Named moves (each a turn or a mirror), then the moves between two rows, first move first; the first pair answered:
z_766 (before -> after):
[  8  11  19 -13 -35 -55 -32  36  26  27  10  -3  11 -15  54 -20  21  -8
 -36  -3   4] -> [ -3   4  26 -14 -22 -48 -33  48  26   0  20   3  18 -15  49 -17  23  -5
 -49  -7   2]
[-39  -9  34  29   4  63 -18 -43 -12   1 -24  11 -13   6  -7  20  -1  10
  25   1  11] -> [-38 -11  32  29   2  64 -17 -44 -11   3 -24  12 -13   7  -8  18   2  14
  26   3  10]
[ 24   9 -25  18  31 -12 -15   9 -16 -19   6   9  23   3  29  -3 -31 -13
  14 -25   0] -> [ 32  13 -28  20  21 -18 -19   4 -16  -3  -4   3  21   7  31  -4 -33 -13
  19 -27  -1]
[ 15  -4   7 -10 -12 -12   6  34   0  18  16  -1  -6   4 -15 -17  15 -18
   7  -7  39] -> [ 14  -7  10  -9  -6 -10   4  40  -3   7  23  -1  -4   6 -16 -17  15 -18
   3  -7  38]
z_644 (before -> after):
[-75  -6 -15   3  14  26  -7 -30 -11  13 -35  33  16 -12 -22 -18  -9  35
  -2 -26 -18] -> [-68  -5 -13   6  13  32 -12 -31 -13  19 -35  38  14 -13 -26 -15 -13  31
  -4 -28 -18]
[-11   1  24   5 -13  33  13 -23 -15  22 -32  -1  -4  -9 -34  10   7  13
  -5 -12  -2] -> [-34  -2  34  -7  -6  17  22 -25  -2   7 -33 -10  -3  -6 -18  11  10  23
   0  -2  -8]
[  2  27 -14  22 -18  42  25 -33  -5  15 -44  25 -17 -29  30  22 -29  18
  30   7 -10] -> [-10  23  -8  14 -18  34  30 -34   1   4 -45  18 -13 -26  39  22 -27  19
  32  14 -12]
[-33  -2  18 -32   5  -2   2   1  25 -22  -6  -5   6   8  21  10 -10  22
  10  14 -12] -> [ 27   3 -13  -2  -7  39 -20   6  -1  15  -2  17  -3  -2 -26  14 -17  -8
  -9 -15   0]
z_622 (before -> after):
[-54  11  20  -2  15   0  -6 -14  14  19 -32   1 -16 -10 -10   6  -1  25
   7   8 -17] -> [-43  13  18   8  15  19 -11 -15   9  25 -30   8 -19 -12 -27   4   0  19
  -1  -6 -11]
[-27 -16 -14 -11  23   3   7   0  -4 -46  25   1  15   1  19   3   6  14
  -3  14  -5] -> [-36 -24   3 -14  16   5  11   2  -2 -42  21  -1   9   0  11   0  15  20
  -9  15   0]
[-44 -13  33  -3 -11  36  -2   7   1 -37 -13   1  10   9 -24  -4  -1  28
 -34 -33 -19] -> [-23  -7  12   7  -5  50 -12   7  -9 -33 -10  11  15   9 -37  -4  -7  17
 -36 -41 -20]
z_151 (before -> after):
[-29  57  25  15 -29  -4  11 -11 -26  42 -32  -9   1   4  24  -2 -15  44
  54   5 -29] -> [-29  56  22  14 -26  -3  11 -10 -26  34 -34  -7   8   5  22   0 -20  42
  52   7 -33]
[ 42  -5 -36  32  14  12 -38  14 -12 -60  25  -4  19  -1 -15  -1   9 -10
 -38 -12   6] -> [ 59 -12 -15  15 -17 -17 -35  32  -6 -23  33 -16   4   6 -18 -10  19 -11
 -42 -13  35]
[-14 -13  39 -15 -15   3  30 -13  -5  12 -18 -11 -24   6   5   1  21  12
  11  19   6] -> [-25  -3  24  -5   9  22  29 -25 -14 -15 -23   3 -14   1   7   5  11  16
  14  19 -13]
z_492 (before -> after):
[ 12  -3  -3 -12   5  29  -7 -51  -7 -19 -25   7 -15 -29 -16   7   4   2
  24  12 -11] -> [ 13 -14  19 -44   2 -27  -3 -17  13 -28   5 -13 -15 -12  17  -2  10   7
  27  25   9]
[-15 -10  11   1  16  23   9   5  -7 -25   4  12   8  -4 -24   4   6   2
 -14  -4  -2] -> [  2   8 -16   2   4  -6  11 -25   1   5 -17  -9  13  -2  13  -3 -12  -2
  28  13 -17]
[  7  14 -18   2  -3 -12   0 -20  -5  31 -23 -18   2   2  17  -8  -8   2
  22   8 -13] -> [-12 -12  27 -16   5 -10   1  28  -1  -3  18  -7  -4  11  -3  -4  15  10
 -20  -3  14]
[-16  12 -36  15  11  10   8 -38  -6  -7 -26   2   6 -13  15   2 -28 -11
  32  19 -31] -> [-33 -18  13 -23  10 -34  11  27  19 -45  26  -9   0   6  23  -1   0   0
   4  19   8]
Pairs:
Between the rows of a pair lie two moves.
[ -8 -16   7   5  12  33  -1  10  -9   0  -1  34  -3  -9 -32  -3  -4   2
  -7  -3  -6] -> [  4 -16  18  -2 -11  14   1  16  -4  31  -1  23 -12  -3 -34  -6   1   2
  -3  -2   8]  z_151 then z_766
[ -8  -7  14  -8  10  24  -7  20   4 -23  16  -9 -12   2 -29   3  23   5
 -32 -27   9] -> [ 14   5  12 -13 -23  -4  -1   8  11  36  -1 -33 -24   1 -15  -8  21   0
  -8 -19  18]  z_766 then z_492
[-17  -3  24 -15 -56  23   4  26 -31   3 -17  14 -34 -13 -36 -11  29  31
 -32  -4  -3] -> [-11  15   0   0 -56  36   6  -8 -39  22 -46  13 -27 -22 -27 -13  12  27
 -10   3 -24]  z_151 then z_766
[ 11   5 -38   7   7 -24 -10   0   3  -4   1  -6  15   8  17 -11 -14 -10
  31  21  -2] -> [  6   8 -41  27  14  15 -13 -14 -14  -2 -11   9  14  -5  -9  -7 -17 -11
  21  10 -13]  z_492 then z_492
[ 19   7   6   6  -3   6   2 -17   7  13   9   1  -7 -15 -21  13  18  12
  -9 -12  -2] -> [ 24  16  -7   5  -5 -11   3 -24  13  14   5 -11  -3  -8   5   9   8   9
   8   0  -5]  z_766 then z_492
[-28  -8  23  -2  -8   6  17  13  -8  -6  23   5  -9  -7 -38  10  23 -11
 -17  10   8] -> [-13  18 -20  10  -8  -7  17 -32  -7  14 -13  -9   2 -12  -6   8  -6 -17
  26  27 -23]  z_151 then z_492
